500 stands for zero in the data rows.
Some points, each followed by its number:
999|565| 87|345|501|759|979|253|366|372|535|378|766|227|607|581|549|588|308|733|493|584|681|191|560|650|674|265|164|786|270|772 0
685|545|220|438|422|680|771|492|428|396|472|392|486|374|462|469|521|368|478|471|321|689|490|337|563|402|403|537|513|552|447|699 1
561|525|384|483|469|492|601|462|490|468|487|495|502|507|444|445|461|454|432|482|409|607|512|462|540|407|437|550|531|453|511|555 2
655|500|322|473|486|648|680|414|426|489|503|453|577|402|482|547|508|451|416|548|486|584|528|411|552|549|499|503|336|573|447|630 3
416|502|436|512|449|496|531|547|505|481|474|487|414|544|414|425|458|380|505|386|358|619|449|516|545|363|358|626|632|392|560|523 4
139|517|666|582|421|379|250|787|574|492|459|493|195|647|390|364|489|316|744|211|291|548|328|629|482|244|292|683|964|335|640|408 5
392|458|613|548|541|591|384|542|476|533|499|464|478|458|547|608|573|504|601|513|608|388|453|544|439|614|531|481|433|589|494|490 6
656|511|344|473|485|522|666|405|474|488|501|507|591|483|462|462|456|495|367|531|463|600|556|449|546|466|498|519|415|475|489|557 7
424|514|374|532|434|729|565|638|441|438|446|375|341|413|451|506|567|283|668|366|311|608|381|429|529|418|366|604|644|558|483|651 8
404|472|609|525|528|319|403|456|563|568|501|601|530|623|457|455|427|555|421|493|556|476|517|588|512|469|493|553|489|362|596|372 9
620|597|490|438|466|333|532|567|560|407|509|513|431|563|526|380|472|530|525|470|340|531|534|446|499|328|526|431|762|466|477|448 10
910|518|124|400|488|768|900|309|359|415|508|395|686|288|535|578|539|497|310|660|478|626|623|265|561|608|572|396|196|674|351|750 11
611|497|620|438|558|  0|472|267|659|608|593|772|741|780|458|324|251|760|115|614|648|498|692|649|548|421|586|484|385|185|630|190 12
380|514|380|529|404|610|556|641|489|444|438|423|314|492|392|438|500|274|617|303|267|671|386|476|537|305|304|660|737|433|544|602 13
438|500|385|528|433|689|557|609|452|457|449|387|369|417|463|516|562|326|644|400|347|590|407|451|517|417|385|592|622|550|480|634 14
635|524|612|451|560|326|463|392|542|513|556|591|637|545|601|496|464|706|405|653|636|368|622|517|474|587|677|341|410|515|459|380 15
307|480|740|540|529|349|274|565|574|547|506|562|446|586|518|473|486|553|572|478|574|386|473|623|442|509|522|494|600|444|555|347 16
396|511|647|515|514|305|364|553|562|496|511|554|439|617|499|422|463|532|554|448|485|446|487|588|479|429|489|502|670|405|541|366 17
751|510|528|420|572|201|570|267|571|553|592|668|760|611|547|438|358|760|184|691|656|448|699|530|513|565|662|357|306|391|492|340 18
255|493|562|557|454|535|373|662|519|502|465|476|308|542|430|460|506|331|662|334|373|546|379|564|488|371|349|646|731|427|577|508 19
714|564|276|419|436|444|745|443|500|416|503|501|524|524|426|351|398|465|350|477|317|703|579|410|578|304|423|547|598|396|506|573 20
381|478|564|520|489|224|417|489|604|589|511|635|496|716|379|339|334|512|359|425|461|588|502|652|554|335|382|649|594|204|638|335 21
895|518|205|394|520|596|850|259|424|462|526|484|747|372|538|522|461|591|244|674|529|596|657|337|564|591|605|382|193|597|400|643 22
496|450|317|524|467|670|634|458|440|505|477|446|507|435|407|507|484|361|430|460|437|625|462|464|568|479|375|637|394|472|519|631 23
510|461|170|519|414|737|753|465|418|478|436|403|458|418|349|462|468|257|423|381|308|754|446|424|615|393|276|726|431|447|537|722 24
537|504|481|495|520|600|534|500|457|486|503|446|526|421|549|564|565|508|528|537|539|465|494|452|481|581|557|438|430|598|450|565 25
214|522|999|555|580|  0|  0|616|705|612|557|704|434|783|599|438|468|764|620|523|717|154|495|752|372|517|652|365|739|363|593| 57 26
535|539|526|476|476|452|489|537|506|463|506|488|463|503|517|458|500|500|542|494|437|515|499|477|478|451|504|472|605|498|489|488 27
218|505|608|585|450|676|308|745|470|482|445|379|241|454|500|563|640|314|832|328|403|451|324|529|446|488|391|569|756|583|509|556 28
733|509|398|450|548|649|651|385|440|466|517|448|663|351|604|611|567|592|425|673|605|458|594|381|494|678|640|352|243|670|390|611 29
487|538|678|478|523|138|374|489|620|543|550|645|518|683|492|380|394|635|416|508|535|441|560|605|492|412|550|483|627|332|581|283 30
568|479|452|495|511|574|564|424|473|515|522|491|576|456|538|563|520|528|446|563|571|482|524|462|508|595|551|470|344|560|463|539 31
499|496|648|495|564|389|394|455|542|551|542|550|573|531|578|539|510|652|471|593|648|346|554|525|459|615|622|379|425|537|476|391 32
410|503|750|511|541|129|305|472|627|569|537|676|534|721|487|391|381|649|409|510|587|413|544|658|491|442|548|498|586|295|592|240 33
507|457|617|487|555|221|425|352|578|604|548|661|657|667|475|433|349|660|261|575|650|471|604|607|513|489|554|513|363|310|587|332 34
796|482| 95|451|470|874|909|352|342|440|474|361|640|274|477|581|549|398|353|581|445|677|557|284|579|590|468|503|191|652|395|812 35
964|548|  0|374|424|785|999|369|370|326|475|361|600|270|479|480|512|395|342|566|279|763|592|207|616|434|482|462|385|639|349|825 36
269|538|646|569|451|584|294|775|499|460|461|398|227|484|529|516|636|361|851|336|366|439|361|531|439|436|417|529|837|577|503|514 37
638|519|348|470|498|922|656|526|346|396|495|293|498|210|643|700|704|443|677|589|510|446|475|319|434|704|597|354|375|859|307|753 38
286|494|951|548|604|328| 79|607|567|577|550|568|464|574|671|604|597|709|705|573|757|136|476|637|353|704|711|323|542|594|491|236 39
590|491|503|491|556|701|501|501|423|469|510|408|553|338|640|667|639|572|603|633|620|364|524|411|437|711|655|323|360|755|376|589 40
654|476|339|475|500|448|677|315|500|541|527|566|654|524|426|446|379|539|232|563|521|619|594|488|578|488|474|565|296|386|530|510 41
308|581|814|514|496|235|178|719|616|495|522|547|327|637|580|430|522|569|747|419|462|330|434|586|398|409|553|416|881|476|533|272 42
371|475|797|529|588|334|244|459|567|612|541|613|602|599|590|577|513|696|504|616|770|258|517|647|431|695|658|399|364|513|529|306 43
717|511|340|443|497|461|698|342|487|501|508|531|643|498|470|457|426|558|287|578|505|601|592|427|562|495|525|489|359|459|483|546 44
672|525|535|441|548|362|536|347|539|533|551|583|681|515|566|506|470|689|343|664|645|404|635|478|506|596|659|356|338|508|468|422 45
513|456|489|513|534|467|517|388|504|572|508|560|598|535|458|511|444|550|350|551|599|513|538|539|524|548|501|548|319|429|542|471 46
438|536|716|500|539|286|317|553|570|516|530|572|472|592|568|465|492|630|575|521|567|358|506|572|437|500|591|411|637|474|519|326 47
472|479|613|503|565|677|418|511|429|514|513|441|535|377|640|689|662|582|637|613|690|301|495|465|406|760|650|342|335|737|385|536 48
427|509|852|510|573|269|211|538|597|558|546|594|536|602|642|547|533|733|580|607|725|222|537|605|397|638|706|306|526|541|488|260 49
 10|462|823|612|493|366|103|744|586|596|466|543|263|662|428|470|512|401|739|291|482|411|314|732|439|405|350|671|786|343|652|318 50
 91|519|695|606|414|426|210|828|573|490|441|464|136|636|409|394|533|268|819|203|281|525|304|628|452|264|294|708|999|372|631|415 51
426|442|567|557|562|635|438|455|456|557|496|483|570|409|550|649|569|528|531|576|688|396|506|520|462|700|558|471|280|612|481|524 52
508|488|686|475|565|147|365|397|612|580|552|676|635|677|508|420|372|727|316|587|664|381|613|632|495|512|599|442|431|345|569|254 53
564|528|442|479|487|645|565|543|444|448|505|411|471|400|552|548|588|467|584|514|461|495|495|416|476|529|528|432|528|639|417|605 54
621|497|375|479|505|620|622|437|445|470|498|468|556|416|506|534|511|493|443|547|497|545|528|432|532|548|518|477|385|551|457|599 55
366|465|631|543|525|523|380|540|505|537|499|512|470|506|538|570|535|519|583|483|565|415|462|559|470|588|520|473|482|534|515|446 56
408|475|624|528|543|609|375|527|462|527|499|453|495|446|586|627|598|528|628|547|618|351|463|524|440|656|566|426|422|634|459|506 57
545|476|453|500|505|626|548|458|457|499|482|460|553|416|526|569|533|501|497|547|549|482|514|459|516|603|531|475|365|570|458|569 58
274|506|539|564|435|658|396|729|466|462|452|398|249|466|469|515|587|303|767|324|353|529|336|511|465|408|363|593|759|545|520|577 59
384|528|582|518|477|437|404|621|537|484|487|479|369|553|492|457|513|452|618|413|416|486|445|544|482|397|457|507|731|479|515|460 60
521|467|503|513|531|509|496|415|492|539|512|527|574|494|509|543|480|543|437|563|606|471|532|517|503|573|537|487|358|503|502|487 61
598|456|364|503|517|730|632|415|407|484|489|432|597|351|520|621|561|475|463|565|567|521|528|422|510|647|525|471|256|633|425|661 62
157|490|533|597|403|592|351|767|512|473|423|411|176|553|376|445|538|215|784|222|279|591|281|571|495|291|246|724|875|421|603|537 63
390|473|505|548|499|665|445|568|455|506|468|425|427|427|501|581|579|421|617|465|507|487|419|492|479|562|465|536|483|568|489|577 64
357|481|804|545|590|459|226|531|534|567|529|523|515|500|629|632|587|655|630|589|737|229|484|589|389|716|668|346|422|631|465|365 65
634|512|508|451|535|319|531|387|544|518|549|589|621|578|525|456|413|636|334|590|562|489|598|519|520|500|579|421|433|435|496|414 66
303|467|638|567|501|509|325|590|509|526|486|498|417|524|498|540|534|464|610|438|533|438|420|584|487|525|462|557|559|475|538|429 67
293|522|652|523|465|350|337|658|579|494|477|533|333|616|467|404|480|437|640|351|394|495|418|586|478|356|426|567|806|386|583|393 68
464|530|652|478|507|193|379|521|605|523|523|625|478|677|467|366|393|594|451|463|490|479|544|592|504|372|513|503|672|311|572|299 69
446|426|418|544|521|715|538|441|421|532|484|448|551|415|466|613|534|434|482|515|574|526|473|501|520|620|460|561|277|570|508|612 70
712|479|206|454|478|760|771|431|383|433|500|379|565|330|487|558|546|411|450|553|434|616|535|349|560|539|476|493|323|631|414|717 71
 70|456|725|628|495|492|174|696|544|589|466|511|285|593|444|522|524|374|713|330|495|449|332|664|447|447|360|667|692|408|624|402 72
243|476|566|565|442|489|368|647|523|519|459|479|313|551|422|443|507|342|662|323|372|564|377|588|494|360|320|672|725|394|587|467 73
525|491|404|505|485|725|575|509|431|461|470|393|492|360|531|600|582|438|569|509|503|509|470|420|497|594|493|484|409|627|434|635 74
New points follow, each followed by the number of its nearest point above, looking only along the 4 directions in which the numbered points spread most.
526|457|544|500|570|585|475|401|477|551|530|506|620|430|566|629|546|611|455|621|703|382|546|506|453|698|595|409|242|609|459|499 : 52
685|468|384|470|547|677|654|360|424|505|521|447|657|357|570|626|553|573|419|659|624|464|581|407|506|704|624|389|199|659|393|611 : 29
384|611|894|479|512| 41|138|701|685|472|547|618|342|716|620|365|498|676|683|463|480|275|494|618|387|365|642|333|966|431|532|161 : 42
217|531|939|549|528|152| 85|692|656|563|522|619|349|721|550|436|503|611|688|426|566|278|438|689|400|436|550|461|811|397|566|186 : 42
536|468|605|490|565|464|429|416|508|560|532|542|638|475|583|580|515|650|459|623|702|355|572|520|460|669|659|379|323|583|457|438 : 32
667|496|496|457|546|449|552|373|488|522|538|534|672|481|562|536|486|659|375|637|627|425|609|469|502|624|642|374|316|541|450|472 : 45
783|512|290|437|520|742|735|394|390|425|508|405|636|299|586|603|598|540|451|648|534|500|580|316|502|661|618|356|270|706|343|691 : 29
377|492|432|524|431|508|505|556|511|501|457|492|385|561|374|419|453|351|499|364|361|644|425|543|547|337|323|682|618|357|587|525 : 4
915|540|  0|397|418|871|990|412|333|316|477|294|558|216|503|535|583|338|438|553|284|738|552|209|577|475|478|456|386|714|335|884 : 36
470|512|540|492|509|518|462|540|504|491|505|487|467|489|533|513|536|498|562|494|498|451|481|503|468|519|508|474|559|544|489|496 : 27
563|456|556|493|557|300|496|297|553|608|550|656|682|601|468|471|372|656|222|598|669|459|600|577|536|572|568|498|269|359|564|357 : 34
366|527|289|545|370|725|604|723|445|389|413|348|210|436|350|418|542|149|713|230|130|736|329|431|547|233|222|726|860|483|536|715 : 13
659|497|306|466|485|670|690|417|427|451|487|440|575|392|504|539|519|462|425|562|485|573|529|399|529|548|510|479|362|580|440|649 : 3
655|578|523|422|484|230|537|487|578|446|540|576|538|604|527|352|418|614|427|524|419|515|596|488|507|375|580|407|681|419|494|390 : 10
360|527|126|543|318|734|704|695|437|395|385|349|188|471|240|332|462| 47|635|162| 36|902|319|428|620| 98| 86|865|876|355|595|769 : 13
210|536|616|556|426|376|302|744|589|489|462|499|225|633|411|365|484|334|709|271|284|547|348|605|483|240|315|652|948|347|600|416 : 5
513|488|645|515|570|437|412|443|524|547|534|556|588|501|587|574|523|634|484|605|673|342|554|537|452|635|639|382|367|559|469|399 : 32
742|502|336|443|531|643|702|364|429|464|513|461|652|363|559|579|515|573|404|627|562|520|590|369|526|628|603|396|272|633|392|638 : 29
565|523|511|457|510|371|520|460|531|499|533|550|559|542|511|452|460|581|432|542|523|489|555|502|511|477|545|457|493|468|507|438 : 66
588|494|379|493|486|641|601|469|429|478|499|438|525|416|496|548|539|457|488|519|475|547|508|431|517|542|493|492|415|580|458|612 : 55
482|493|686|494|565|442|372|474|519|543|522|541|553|520|591|579|535|644|521|584|674|333|532|539|426|658|635|379|410|572|461|382 : 32
437|520|507|525|481|613|467|605|476|463|496|432|418|457|516|535|577|434|639|456|450|487|434|487|462|492|478|502|584|575|474|554 : 64
118|464|745|621|476|475|173|706|537|553|462|488|278|585|446|500|537|387|719|324|468|425|341|654|447|442|370|631|736|432|594|404 : 72
523|473|304|512|449|681|658|486|431|471|461|428|475|427|418|502|509|347|464|451|385|647|464|441|570|444|378|626|453|494|508|662 : 23
955|515|164|397|529|939|883|331|326|385|524|316|707|155|653|706|661|539|451|733|563|479|608|203|496|766|698|252|125|897|234|812 : 0
454|517|472|492|446|388|516|534|545|482|477|544|429|604|401|380|415|441|467|406|376|603|484|538|536|328|390|611|667|354|578|473 : 4
538|521|496|497|501|442|518|518|518|501|503|527|491|542|486|465|470|512|479|491|469|523|509|498|512|444|497|515|556|443|511|483 : 27
350|482|618|534|507|458|374|556|543|553|488|537|443|557|492|487|495|489|569|451|521|453|444|580|479|497|473|547|555|449|554|433 : 67
514|487|414|505|487|536|562|483|462|502|490|476|517|478|467|492|499|459|456|481|477|553|508|482|527|478|465|540|464|496|509|553 : 2
530|457|316|505|474|753|645|495|422|464|464|398|476|391|450|544|524|365|515|456|425|616|473|421|533|502|414|579|416|547|482|674 : 23
711|473|444|456|553|539|635|323|465|516|534|523|688|432|558|565|501|620|334|679|644|456|615|428|507|670|628|396|206|584|447|532 : 29
662|511|201|464|429|757|778|489|408|412|474|373|498|343|463|499|544|342|483|485|330|673|499|344|569|446|415|543|460|576|434|741 : 1
481|469|668|506|587|467|401|434|514|564|537|555|611|491|603|607|548|675|484|621|731|307|554|555|446|698|651|372|303|592|465|404 : 32
580|557|656|452|546|441|403|535|508|474|543|485|540|478|649|576|591|648|593|618|598|301|543|480|408|619|705|272|532|647|396|424 : 32
477|467|235|523|433|752|692|527|414|466|433|395|438|409|378|511|493|264|495|376|338|718|417|439|574|410|305|688|455|491|535|701 : 24
931|558|149|379|478|750|897|379|384|361|516|368|626|280|561|545|556|505|414|629|413|613|604|255|552|550|590|352|361|734|326|755 : 11
516|483|505|509|526|473|519|441|500|535|503|525|564|507|491|521|478|559|421|550|570|505|538|530|521|537|512|514|404|485|506|481 : 61
456|501|452|501|452|399|523|542|543|490|480|549|436|587|394|387|404|417|456|403|364|622|477|531|556|319|381|614|647|334|581|475 : 4
827|581|178|403|436|636|833|474|424|344|480|391|523|365|507|453|532|434|460|525|298|660|553|297|554|397|509|430|569|609|381|696 : 1
473|516|522|504|475|519|474|549|504|494|499|470|459|487|508|507|526|486|561|480|490|489|478|498|489|501|508|487|549|527|494|513 : 27
353|464|508|544|456|429|453|564|530|522|477|518|404|581|400|426|431|399|494|372|399|591|449|572|540|358|356|657|629|372|594|474 : 4
616|495| 91|481|393|744|861|463|403|420|449|399|461|395|350|420|452|246|391|395|233|824|469|371|631|313|281|693|506|445|512|772 : 24
453|540|736|515|551|300|319|557|562|520|541|566|470|596|582|488|514|626|589|536|580|333|501|574|429|516|618|378|621|504|496|329 : 47
994|581|  0|381|434|887|999|370|334|305|481|298|612|185|543|556|573|406|405|611|313|711|587|171|599|520|520|389|316|764|312|895 : 36
653|515|200|492|450|999|764|554|317|368|446|237|439|177|551|670|699|295|673|508|385|583|449|267|505|610|480|467|415|820|350|851 : 38
853|557| 28|401|407|859|939|451|343|327|469|314|521|240|500|531|580|339|486|519|281|735|537|209|565|460|452|466|447|694|339|858 : 36
701|603|421|429|451|328|601|539|550|392|509|528|478|555|511|346|451|519|473|479|343|568|561|430|524|322|528|423|743|443|483|473 : 10
518|526|516|474|481|421|490|539|525|479|506|511|459|544|498|455|489|501|530|477|440|523|501|491|505|417|502|489|618|473|506|473 : 27
542|513|248|516|434|999|685|617|319|376|427|255|372|207|554|663|706|269|759|448|350|556|402|306|475|580|434|504|504|813|342|851 : 38
426|439|455|529|500|536|535|431|482|565|487|531|553|517|403|510|465|459|397|489|538|582|493|553|554|516|415|627|373|421|555|526 : 46
422|512|636|511|522|471|376|566|510|503|517|511|449|514|571|533|559|553|604|506|545|377|470|532|448|556|561|428|581|555|483|422 : 56
301|454|484|561|446|466|452|560|519|528|464|510|396|571|378|413|418|362|500|361|399|625|428|572|550|355|323|704|616|331|626|488 : 4
428|468|341|532|444|669|591|515|449|505|459|441|441|468|399|482|482|327|486|405|398|653|442|483|556|418|347|656|490|472|538|628 : 23
336|500|809|537|550|117|230|497|641|602|546|694|511|739|495|410|388|679|426|498|626|380|529|708|461|455|547|512|577|296|616|203 : 33
677|493|211|472|476|764|762|433|399|436|486|396|562|347|493|566|555|400|451|533|420|633|515|359|559|539|465|519|353|614|423|734 : 71
506|533|394|476|440|477|586|526|504|468|478|489|436|524|428|402|451|399|493|408|327|637|482|493|547|333|397|589|643|413|541|546 : 4
577|511|426|475|468|458|571|482|510|476|504|518|520|518|485|450|450|486|436|491|445|566|527|480|538|437|484|514|531|456|497|510 : 2
270|496|527|563|450|687|400|696|461|467|439|393|273|463|470|518|586|302|758|342|365|527|349|511|461|433|372|602|716|561|509|583 : 59
476|483|369|507|440|470|597|493|508|488|470|518|456|561|368|399|418|375|401|399|372|681|474|510|576|327|327|662|558|344|585|541 : 4
474|571|662|468|466|165|373|575|629|481|530|594|432|676|486|343|414|595|512|444|409|462|517|575|484|321|516|474|805|353|557|306 : 69
158|471|968|576|573|111| 64|593|665|640|550|664|434|760|520|450|437|677|567|463|671|276|469|757|433|499|557|511|637|319|632|139 : 26
782|523|480|418|552|447|605|340|495|497|551|539|706|445|622|557|501|706|346|699|661|422|653|426|486|649|705|293|278|618|407|484 : 45
522|511|511|481|496|518|487|515|490|490|513|472|474|480|524|514|507|502|527|513|488|494|503|494|490|501|519|482|516|531|480|510 : 27
448|517|502|509|464|476|472|611|501|461|477|460|389|515|470|452|506|413|611|410|378|549|447|504|488|399|437|533|705|486|522|505 : 60
431|474|550|527|529|415|457|462|527|553|506|561|532|565|466|478|438|530|431|506|539|509|499|569|514|484|469|544|469|408|558|437 : 9
  0|429|578|680|403|671|257|820|481|533|381|410|110|553|316|468|553|106|820|127|266|641|198|646|504|285|126|881|854|358|685|563 : 63
507|475|398|488|480|492|587|452|495|514|488|521|521|524|432|448|433|460|394|471|455|610|522|502|556|427|428|600|459|406|544|530 : 2
720|538|275|435|467|721|726|479|405|398|491|372|518|337|564|566|578|448|522|555|410|567|519|318|504|528|537|424|440|669|380|711 : 71
899|517|225|409|514|568|835|261|445|444|521|489|737|386|507|506|461|584|227|673|521|601|662|343|552|566|595|407|219|580|413|618 : 22
682|511|445|448|526|501|601|396|489|495|515|509|610|459|562|515|491|597|403|608|569|476|590|446|498|585|585|402|354|554|443|518 : 31
759|565|213|432|429|652|798|482|424|369|480|390|487|371|487|450|510|405|477|493|298|678|522|316|564|379|466|483|560|580|418|697 : 1
511|517|477|493|482|507|508|534|508|479|482|475|460|500|495|481|522|469|547|475|447|525|485|482|505|449|487|495|572|508|493|517 : 27
453|471|642|515|551|408|379|446|531|578|527|569|571|556|544|533|491|604|447|560|652|398|513|578|463|586|572|441|374|486|523|396 : 32
546|490|605|486|554|444|442|417|520|540|553|548|604|491|593|567|509|659|470|622|682|363|557|528|456|659|646|372|350|577|449|416 : 32
492|503|535|503|500|551|465|507|488|505|496|480|496|461|556|549|554|525|561|524|545|439|482|490|466|569|561|437|496|588|464|506 : 25
286|455|672|550|502|183|331|484|606|610|512|660|486|733|365|347|336|528|376|413|530|527|493|698|520|354|402|655|578|202|691|278 : 21
218|454|630|592|488|591|317|643|492|528|465|454|342|502|465|552|548|383|678|384|497|453|364|593|460|511|413|620|592|494|557|482 : 67
816|472| 82|453|485|850|920|317|349|445|488|364|672|271|463|599|523|412|315|615|472|676|568|300|587|594|492|504|137|652|386|816 : 35
422|483|600|517|504|312|401|492|568|555|507|587|510|628|452|432|416|530|429|454|539|496|506|593|526|435|477|563|534|344|587|370 : 9
433|486|397|531|446|669|541|577|439|475|454|408|397|449|434|511|532|343|596|394|384|597|410|473|520|430|373|596|566|505|512|621 : 14
484|500|683|499|571|129|380|399|623|588|541|696|625|713|487|406|339|703|322|569|634|424|600|647|490|479|578|492|457|302|601|241 : 53
536|445|472|493|516|427|545|370|502|559|512|574|617|547|451|493|420|546|321|547|575|532|547|534|533|523|491|556|336|399|544|471 : 46
751|520|489|430|564|425|602|346|506|488|545|544|702|464|608|545|488|704|365|692|650|409|639|444|496|639|704|300|294|583|410|476 : 45
817|526|225|427|519|965|810|435|330|368|485|270|602|160|656|711|708|468|577|672|513|474|542|221|481|741|651|286|244|895|264|822 : 38
249|508|697|551|482|500|265|715|536|482|475|461|295|514|526|511|580|422|775|384|452|404|378|563|432|448|472|516|759|540|512|440 : 37
827|527|292|411|503|584|763|335|449|449|512|472|664|380|548|520|508|576|346|637|493|552|626|349|545|572|600|377|302|598|387|616 : 22
211|457|734|593|524|337|235|587|581|591|490|598|410|651|454|474|453|483|563|396|556|444|431|683|470|462|416|614|598|341|630|334 : 16
556|492|731|479|603| 59|359|346|633|605|587|743|707|717|538|423|344|811|265|645|739|354|656|648|487|546|661|392|383|326|565|195 : 53
355|532|150|548|313|725|701|698|434|379|392|348|178|483|241|313|451| 43|625|158|  6|911|321|429|621| 97| 86|865|903|332|601|756 : 13
305|485|769|534|532|164|257|530|625|601|527|659|482|711|478|418|404|608|457|465|587|410|496|677|477|429|507|533|594|315|629|246 : 33
429|504|413|517|434|465|533|570|517|467|476|512|378|578|385|386|435|363|486|351|314|653|445|527|551|288|335|666|691|346|575|521 : 4
261|517|697|556|479|376|291|667|574|506|500|514|333|605|478|453|507|467|658|384|449|450|402|600|447|401|446|549|754|425|566|372 : 68
742|496|465|439|587|613|616|331|442|504|552|477|735|358|653|650|563|681|398|742|731|371|627|398|467|784|726|270|143|717|364|541 : 29
494|442|578|510|586|540|460|393|476|564|527|524|625|463|568|614|525|624|433|610|724|374|541|522|471|722|611|428|221|575|477|474 : 52
398|515|665|525|514|475|341|585|511|504|515|502|423|510|571|556|564|535|649|501|534|398|459|539|441|551|548|436|595|563|478|428 : 56
772|490|423|450|581|553|660|280|464|518|556|514|755|391|612|614|521|681|329|746|707|411|644|409|499|740|694|332|124|650|388|542 : 29
658|522|617|434|575|289|470|378|555|537|572|591|672|554|605|494|467|736|373|650|650|371|630|511|476|588|687|324|389|504|458|354 : 15
706|493|470|445|567|537|572|355|474|516|539|493|719|413|622|600|527|664|383|697|687|396|616|427|481|714|675|330|229|625|410|510 : 29
366|483|682|528|545|497|335|536|516|541|501|521|486|513|540|581|541|539|594|512|623|373|472|577|442|607|545|470|472|526|506|441 : 56
333|476|700|542|532|359|314|515|562|566|500|588|477|618|504|486|465|556|521|470|571|412|470|629|459|501|498|528|550|411|567|358 : 16
467|433|420|536|527|736|532|451|425|524|473|444|540|383|504|624|548|443|513|523|595|511|468|480|503|645|474|544|272|592|479|625 : 70
467|471|460|527|488|474|523|480|512|511|487|523|507|529|429|454|442|464|444|459|489|566|498|527|539|461|431|576|486|423|544|499 : 2
764|533|471|422|560|545|614|375|458|468|545|481|670|381|632|596|563|675|443|684|644|383|606|383|468|678|716|284|310|675|372|545 : 29
103|498|811|591|485|221|127|712|635|562|475|597|265|744|417|386|443|444|664|291|443|451|361|715|452|308|354|660|865|262|657|276 : 50
613|548|560|453|530|350|485|482|541|480|539|539|551|540|559|460|477|615|453|548|525|450|561|491|473|498|594|391|544|501|470|414 : 66
698|514|474|437|560|428|572|367|502|511|543|552|659|489|580|533|484|667|374|663|634|427|612|439|510|622|666|334|323|550|437|471 : 45
689|496|628|448|609|200|476|271|573|592|588|686|775|612|583|489|394|821|218|726|757|353|695|557|498|644|727|333|223|440|498|295 : 18
568|522|600|468|538|389|442|475|539|497|542|527|567|512|580|521|509|626|502|587|580|385|572|501|453|565|619|369|483|545|453|419 : 32
759|504|443|435|550|523|627|322|471|504|539|508|711|412|610|584|521|678|361|701|658|422|633|406|499|678|701|307|227|638|398|520 : 29
521|479|566|496|537|226|478|348|584|581|529|673|629|658|439|408|344|632|249|544|608|517|597|609|531|483|511|548|389|302|578|329 : 34
703|516|542|441|556|395|543|343|515|523|561|562|698|505|598|537|477|715|346|683|660|401|634|466|503|644|679|340|295|553|436|428 : 45
566|476|457|492|518|432|570|381|519|537|511|561|615|532|455|473|428|551|346|549|535|550|561|511|548|509|494|532|358|427|527|487 : 46
526|457|529|504|541|273|518|335|552|582|531|655|659|627|440|438|334|617|235|560|615|532|588|583|555|490|505|553|324|315|590|378 : 34
587|551|650|459|548|417|409|503|536|487|538|514|539|484|642|549|566|669|579|614|617|332|558|476|437|619|687|301|520|627|428|408 : 32
231|478|700|566|487|377|268|624|566|544|489|537|364|617|456|460|490|456|603|364|469|450|415|630|470|420|416|594|671|370|594|378 : 68
624|473|368|469|511|421|658|317|497|557|513|594|655|546|432|463|372|556|225|566|543|598|589|502|578|481|482|546|303|382|547|490 : 41
539|474|154|516|410|755|777|463|402|463|434|426|473|413|343|459|468|244|401|394|306|785|449|420|606|375|276|728|427|446|525|735 : 24
667|493|571|436|581|337|512|315|528|550|563|614|715|540|570|523|446|720|306|672|694|388|635|516|507|637|664|350|275|502|472|379 : 45
390|502|530|513|459|468|429|584|523|492|477|510|393|538|455|457|491|438|561|400|411|540|444|527|495|403|426|569|648|435|552|478 : 60
533|508|452|493|479|394|549|471|523|505|506|546|501|575|428|406|422|466|401|457|435|598|522|513|552|395|449|577|554|375|548|467 : 2
729|503|483|458|575|531|581|348|469|509|547|514|699|410|633|613|536|680|389|711|689|384|636|431|467|711|706|284|222|649|392|503 : 29
799|492|296|433|515|733|741|369|393|446|522|400|650|312|589|613|587|543|417|654|549|504|583|330|497|653|623|338|256|710|343|687 : 29
322|438|542|558|514|520|420|496|509|585|479|526|484|544|415|513|459|420|485|440|535|520|455|580|504|505|404|626|445|406|577|481 : 67
430|491|612|512|538|308|431|447|566|560|519|608|553|624|466|452|409|570|387|509|582|478|527|600|515|485|501|531|460|354|571|362 : 9
247|526|923|527|542| 29|106|611|688|591|553|685|409|779|519|379|416|666|556|438|588|319|494|727|422|406|549|471|779|292|619|132 : 26
738|521|567|425|585|172|539|289|567|556|578|673|736|625|541|431|360|780|217|678|681|429|700|539|530|542|690|339|318|406|480|324 : 18
354|480|438|538|421|481|499|569|514|487|449|487|370|576|359|402|422|320|509|325|330|671|405|538|557|290|300|711|676|332|603|530 : 4
643|555|293|439|435|438|692|474|512|424|489|498|488|528|426|359|420|425|381|462|319|685|536|434|594|298|421|563|613|402|519|557 : 20
701|522|260|455|482|759|737|447|409|417|492|377|554|321|531|564|578|424|494|543|424|591|519|341|529|558|521|452|404|657|398|706 : 71
319|516|756|533|515|319|253|628|591|531|512|549|396|614|516|467|514|547|628|449|527|367|455|610|445|457|516|489|704|454|540|320 : 16
426|427|477|554|522|640|492|457|439|563|483|487|543|452|466|593|507|464|481|530|596|492|477|519|510|610|467|581|301|528|520|545 : 70
681|475|552|464|601|467|532|303|491|545|567|571|733|443|623|616|509|730|337|738|766|339|620|478|459|764|724|304|151|613|410|450 : 45
461|495|375|508|444|544|592|512|485|480|470|479|451|521|400|440|464|366|481|402|376|657|464|489|543|382|383|627|584|416|544|560 : 4
521|470|633|493|576|435|411|408|508|568|548|576|639|490|567|571|511|666|428|634|706|348|564|547|462|667|634|404|302|525|480|417 : 32
352|504|667|522|494|333|336|565|568|520|506|564|439|620|487|443|442|530|538|449|506|448|467|603|478|435|482|535|637|395|571|361 : 17
322|492|354|552|384|494|552|623|519|462|435|488|312|588|300|333|401|245|510|273|210|762|379|551|587|182|216|802|763|277|641|555 : 13
